Turns in one plane each, and the order they were made in; the first pair answered
turn saf:
[ -2   6   5   0 -10  -2   5   3 -21  10]  ->  [ 15   7  -4  -4 -11  -9  -7  -1 -11  -5]
[-2 -1 -6  1  9 -7 -2  5 10 -5]  ->  [-9  1  0  3 10  1  4  7  1  7]
[-16  -1   1   0  -3  -5   5   2   5  -7]  ->  [-4  5  1  2  0  5  7 -6 -8 11]
turn lezar:
[  2   1  -2  -2   1  10   3 -10   8  12]  ->  [-1 -5  5  1  1 10  1 -7  4 14]
[ 26   1 -10 -13 -11   0  -4 -14   1 -21]  ->  [ 21 -16  12  -4 -14   5 -13  -6 -20  -9]
[  7  -1  -7  -1  -5  -9  -7   7   9 -18]  ->  [18  1 -4 -1 -8  0 -6 12 -5 -8]
[ -4  -6  -5  -2   6  -7  -1   5  12 -11]  ->  [13  5 -7 -5  2  4  3  8  0 -1]
turn Kope:
[-11 -11  -3   7  18 -12 -11 -11  12   4]  ->  [ -2  -5 -13   2  20 -12 -12  -4  17  -2]
[-14   4   0   7   2   0  -1   5  10  -1]  ->  [-13   0   3   8   2   0  -4   5  10   0]
[-4 -3 -5  2  2 -2 -4  6  0  5]  ->  [-5  0 -7  1  2 -2 -3  6  3  4]
turn movar:
[-21 -10   6   3   5  -7   7  -7   8   2]  ->  [-12 -17  13   4  -3  -4   0 -13   0   3]
[-6  0  2 -6 -8  2  6  7  4 -7]  ->  [ -4   0   5  -6 -10   2   5   7   2  -8]
[ 14   5  14  -5   0  -5  -2   0 -14   5]  ->  [ 13  11   6  -8   6  -6   1   5 -11   9]
[-19  -5   5  -3   4  -5  17  -1  -8  10]  ->  [-17  -9   9  -1   1  -2  13  -5 -12  10]
Now pairs of rows:
(2 to 3 turns a pair)
[  1   5 -21  -6  22  -9   4  -6   2  18]  ->  [-13 -10  -9   0  23 -14  -1  -5  -1  20]
lezar lezar
[  5   1 -10  -6   7  -4 -14   9  12  -8]  ->  [ -7  -9   8   2   8   5 -13  13  -6   9]
lezar lezar saf
[  3 -16   1  -1  -7 -11  -4  12   3 -12]  ->  [18 -6 -5 -4 -8 -5 -4 11 -2 -8]
movar lezar lezar
[ 17 -14   2   2  -2   5 -17  10 -11  -4]  ->  [ 10 -17  -1   2   2  -5 -20   3   1 -14]
lezar movar
[ 14 -17   3   6  -6  12 -22 -23 -10   2]  ->  [ 29 -10  -8   0  -3  14 -21 -10 -10   2]
lezar Kope lezar
[13  5 -2 -4  8  6 -1 -6  8 -3]  ->  [-8  3  2 -4  9  2  6  1 12 -6]
movar saf
[-16 -15  17   3 -15  -7   0   0   6 -12]  ->  [-20 -12  13   8   0  -5   2 -15   5   7]
saf movar lezar
[ 18 -12  11   5 -14  -4 -15   0   3   0]  ->  [-16 -13  19   8 -12  -6   0   3   6   5]
lezar saf
[ 19 -10  -6   3  16  -6 -20  -4  -4   6]  ->  [ -2 -24   6   4  11 -12 -19   5   1  -7]
saf movar
[17  0 -8  3  8 -4 -9 16 -2 -7]  ->  [-3  8 -4  4  9  5 11 20 -5  9]
saf lezar saf
[-19 -17   1  10  25 -10 -10   9   0  14]  ->  [-19   8 -19   0  27  -9   7   6  14  11]
lezar saf
[-18 -18  10   4  -7 -11  -4 -14   8 -12]  ->  [-18  -9   4   5   3  -6   3 -27   6   5]
saf movar lezar
[-16  -4  -3  -2  14 -21 -11  14  21  -7]  ->  [ -4 -19  17   3  -4 -16 -24   1   4  -8]
movar movar
[ 11 -12  18  -5  -5   8 -10   7 -22   6]  ->  [ -6  -4  -3 -14  -4 -13  -3   3  15 -27]
saf saf lezar
[  2  10  -7  -6  13  -4  -1 -15  -2  18]  ->  [  8  17  -7 -11   0   4   8  -4  -7  15]
saf lezar Kope
[ 17  -1  -8  -1   4  -8 -12  -4   6  -5]  ->  [ -1  -9  15   7  -2   4  -2  -3 -14  14]
saf movar saf
[13 -7  0  2  4 -1  0 -5 10 -8]  ->  [ 9 -3  9  3  0 10 10  7 -4  5]
saf lezar lezar
[  9 -13  -2   5   1 -11 -20 -21   5 -13]  ->  [ -8 -20  20  11  -6   0 -12 -13 -13   0]
saf movar
[-16   5  -4 -10  17   3  10  10   1   7]  ->  [-15   3  -1  -9  15   5   9  13  -3  10]
lezar lezar
[13 10  0 -3  6  8  3 10 -5 11]  ->  [ -3  -9   4   4  13 -10 -11  -6   8   3]
lezar saf lezar
[  0 -12  12   5  -3   8  -5  -1 -12   8]  ->  [  6  14 -13  -7   2   3   8  -4  10   0]
lezar lezar movar
[-12  -1  16   2 -12   9   6  18 -11  -2]  ->  [ 21   5   5  -1 -12  12  -6   9 -16   0]
movar saf
[ 19  -5  -8  -1 -10  -3 -15 -13   2 -19]  ->  [-10 -18  11   5 -14  -3  -9   6  -4 -19]
lezar saf
[-13   2  -3  -6 -10 -11   4 -17  20 -25]  ->  [ -6  -4  22   1 -21   9   6 -22 -15   4]
movar saf movar
[  2  -6  -5   3   5  -4 -10  13   4 -11]  ->  [ -9 -12   2   9  11  -5 -11   2   2   1]
saf saf lezar
[ 24  -8   4   8  10   6 -17  -3 -11   8]  ->  [  9 -15   4  10  16  -6 -22 -10   1  -2]
lezar movar
[ 26  14   5 -13 -18  18  12  13 -16   8]  ->  [ 34  -2   9  -3  -5  12  -8   2 -23  21]
movar lezar saf
[-9 -3  4  1 -5  0  8 -9  0  1]  ->  [-3 -6  2  1 -8 -2  1 -9  0 -8]
movar saf saf
[12 -1  3 -2  0  9 -3 -1 -7 10]  ->  [-12 -10  10   1   0   3   0  -4  -3   7]
Kope Kope lezar
[-5  0  8  3 -1  5  4 -4 -9 11]  ->  [  6  -5   9   3  -4   5  -4  -5 -11   6]
saf Kope lezar
[ -6  -9   9   0 -16  -6  -5  -2  -1 -14]  ->  [ 14  -1   4   0 -14   1  -6 -12  -9  -2]
saf saf
[ 18  13 -16  -5   9  12   1   2  -6  11]  ->  [ -8 -19   5   3   4  -2 -13  21  -4  -7]
saf lezar lezar
[-13 -10  14  -1 -12  -4   4  -9   5  -7]  ->  [ 15  -8   8  -2 -12   0  -5 -16  -1  -4]
saf saf lezar
[ 11  -6   6  -1   8   6 -12   2 -14  10]  ->  [  2  -4  -1  -5  10  -1 -11  21   1  -5]
saf saf Kope
[  4 -21  12   8  -3  -9 -19  15   2 -18]  ->  [-15 -13   7   7  -6 -13  -7 -11  16 -21]
saf lezar movar
[ 19  -1  -2   2  -2  -4 -11 -22   0   0]  ->  [ 23   1  -4   3   3  -1 -12 -13  -6   8]
lezar movar
[-14   6 -11 -10  -7   3   4   5  12  -6]  ->  [  1   8 -14 -10  -8   7   2  13   6  -5]
lezar saf movar
[ 17   0 -18  -7   4  -3  -8  -5  -8 -19]  ->  [  3   8 -20 -11   3   1   7   9  -3 -24]
saf Kope lezar
[ 15  12  -4 -10   2   2   3  17   5  -4]  ->  [13  8  5 -7  3  7  4 20 -5  7]
saf lezar saf
